The rows below come in pairs that one turn or mirror swaps. Which row does each named row swap with?
The rows were stretched afterwards, more along some directions than others.
z_902: [-36  19  13  -9  17   6  -9 -10 -10   5  10  27 -10 -12   7  -1   3 -29
   0]
z_699: [-3 18 11 21 13 -7 -3 -5  4  6  5 36  6 -4  0  4 18 -9 10]
z_811: [-23  22 -15 -22  -7  -8  11 -27 -24 -11  23  16 -15  25  10 -13 -15  30
  42]
z_328: [  8  -4 -20  -2 -30 -31 -22 -24 -24  -5  25  33  13  14   7   5  -1   2
  19]
z_510: [ -1  20   7  15 -18  -7  -5 -14 -12  -1  28  21  15  14   3  16   4   1
  10]
z_804: [ -9   2  14 -11 -15 -14 -25 -40  -5   4  27  24   8 -21  24  -6  30 -14
  -8]
z_561: [-44  15   5  12  14 -10 -11  -7 -12   3  11  12   9  19  -9 -17 -12   6
   0]
z_72: [ -8  16   1 -34 -35  -3  -5 -19  -8  -4  40  16   7  34  12  -5 -11 -12
   1]
z_749: [-15  14  11  18  19   3 -36 -14  -9   6   5  21  16   2  -2  -1  25   2
  -4]
z_867: [-53  22  -4   8  29 -12  -7 -19 -24   0  12  23  -8  25   2 -23 -24  12
  -2]
z_408: [-28  11  -1   3 -17 -13  -2 -17 -18 -10  38  -3   9  22  -7  -5  13   1
   9]
z_525: [ -2  -4  -5   4 -39 -34  -8 -28 -23 -23  36 -13 -24  -9   9  -3  13  13
  28]
z_501: [-15 -14 -21  18 -14 -41 -19  -9 -11 -27  39   2 -11  15 -17 -13  -1   6
   6]
z_851: [-19  25  -4  -4   6  -5   2 -17 -24  -6   4  22  13  29  10  -2  -4  -4
  -2]
z_866: [-34  -2 -11  -6 -19 -32 -18 -31 -34  -5  43   7  -4   8  11 -11 -13 -24
   5]
z_657: [ 19  -8 -13 -11 -28 -38   8 -17 -37  -7  24  31  -5  14   4  -2 -16  13
  34]
z_489: [-18   0  -2   7 -24 -33  -8 -35 -29 -14  32  -9 -22  -9  10 -10  12  25
  25]
z_450: [-13   4 -28  -6 -28 -42  -6 -23 -33 -34  42  13   2   8   2  -5  14 -15
  24]
z_465: [-29  19 -11 -12  18  -7   7 -33 -20 -10   8  26 -19   4   7 -16  -3  23
  28]
z_372: [  3  31 -27  -9   8 -15 -29  -9 -25 -16  30  20   8  19   0   6   3  -3
  20]
z_176: [ 13 -12 -12  -5 -16 -28 -15 -33 -18 -16  39   0  -3   4   2   6  22   3
  -2]
z_312: [  2   3  -4 -14  12   4  -1 -19  -6   0   8  25  13  -5  -6   9  18 -13
  10]
z_678: [ 13   6 -14  -3 -21 -40 -21 -24 -16   0  48  12  -4  13   7   6  11  -2
  15]
z_122: [-18 -10   2 -11  10 -12 -28 -28 -19   3   7   5  29 -24   5  10  32 -28
  -6]
z_202: [-16 -12 -17   6  -1 -18  -8 -15 -20 -14   3  11  15  25   2  -6  -8  12
 -11]
z_531: [-26   9 -17 -20   4  -9  10 -30 -25 -12  16  17 -20  12   6 -16 -13  28
  36]
z_872: [-40   9   1  25  13  -6 -16   1 -15  -4   9   7  -2   9  -7 -18 -11 -15
  -5]
z_263: [-31  -2  -9  17  -8  -1 -20 -15 -20  -4  27  -4  -9 -10  -7   9  13   1
   7]
z_270: [  2  -4  11 -10   0   3  -5 -28   2  15  19  29  22 -18   2   4  26 -31
   5]
z_560: [ -2  16   8   9  -4  -9 -25   3  -1 -30  12  14  -2  -4   3 -13  25 -23
 -13]
z_318: [-29  14 -11 -21  16  -8  11 -22 -29  -6  18  25 -24   4   6 -10 -11  17
  32]
z_985: [ -2  -1 -23   6 -13 -25 -19 -23 -18 -24  39  -6   2  24   2   7  12  -4
 -11]
z_437: [ -6  13  19 -10  30  -4 -22 -20 -28  11  14  12   3 -17  -2  -3  30  -6
  14]
z_307: [-17   0   4  22   8 -16 -21   1  -9 -14  13   2  21 -14   0   7  27 -31
  15]
z_656: [-31   1 -15   2  -8 -50 -20 -32 -33 -22  32  19  -3   4  10 -18  -4  -6
   8]
z_944: [-33   5 -23  -1 -16 -39 -21 -25 -35  -8  39  10  -6  16   7  -8 -20  -2
  15]
z_879: [-32  -5 -34  -3 -18 -18  -2 -33 -36 -18  33  25 -16   8   9   2 -12   6
  21]
z_712: [ 13 -11 -10   7  -9 -26 -25 -27  -9 -13  39   2  -3   6   2 -11  22  -2
 -10]
z_244: [-29  -3  -5  17   2 -13 -12 -27  -7 -13   4  25  -9  -7  22 -29  -3 -10
   3]
z_133: [  1   2 -17  12  -2 -26 -26 -22  -8 -24  39 -14   5   7   8  11  31  -9
  -8]
z_368: [  0  -5  -7   3 -35 -41  -7 -35 -22 -14  37  -7 -24 -11   5  -3  12  23
  25]
z_814: [-23  -7  10   4 -21  -8 -31 -31  -2  15  34 -17  -1  -6  13 -15   8 -12
  -2]
z_691: [-24  -2 -21 -11 -14 -29  -5 -27 -28 -15  46   6   9  40  17  -2 -16  -1
  19]
z_460: [ -4   7 -11  -5  -8   0   9 -12   3   1  16  20  27   6   4  23   8 -23
  14]
z_921: [-49  16   4  29  19  -9 -13  -8 -18  -4   6  19  -1   5  -1 -14  -8   0
   1]
z_482: [-12 -10  -1   4 -24 -35  -6 -40 -26 -20  33  -6 -25 -22  10  -5  20  16
  26]
z_759: [ -5   3  -3   8 -29 -37 -10 -30 -25 -28  33  -4 -22 -17  12  -5  24  14
  32]
z_24: [-28  20 -11 -20   4  -3   7 -30 -24 -15  17  18 -19  13  13 -15  -8  17
  34]
z_515: [-11   1 -15   6 -27 -29  -9  -1 -18 -18  31   7 -29  24   4  -7 -26   4
  -2]
z_463: [ -3   8  -1   9  -5  -1 -16   0   8  -3   2  25   5  10   3 -17   1  13
  -9]
z_195: [-50   2  -1 -11  13 -17  -4 -45 -16 -10  38  32  -1   7   4 -12   5 -11
   7]
z_977: [ -6  -9  -3   5 -27 -38   2 -23 -28 -15  35   1 -29 -17   6   1   7  14
  27]
z_522: [-20   0  -8  12 -15 -43 -19 -15 -26  -5  26   9  -4 -11  -1  -3  -5 -12
   9]
z_967: [-27  13 -16 -13  -2 -17   8 -28 -31 -12  13  23 -16   3  10 -15  -9  21
  40]
z_35: [ -7   7  -7  -6   1   4  -5 -10  -4   0  12  16  26  -3  -6  21  18 -33
   5]
z_909: [ 14  10  -8   1 -23 -27 -27   0 -21  -4  17 -11  17  -3  -5  15  21 -25
   4]

z_482 pairs with z_531
z_902 pairs with z_515
z_811 pairs with z_759
z_879 pairs with z_263
z_460 pairs with z_133
z_656 pairs with z_561

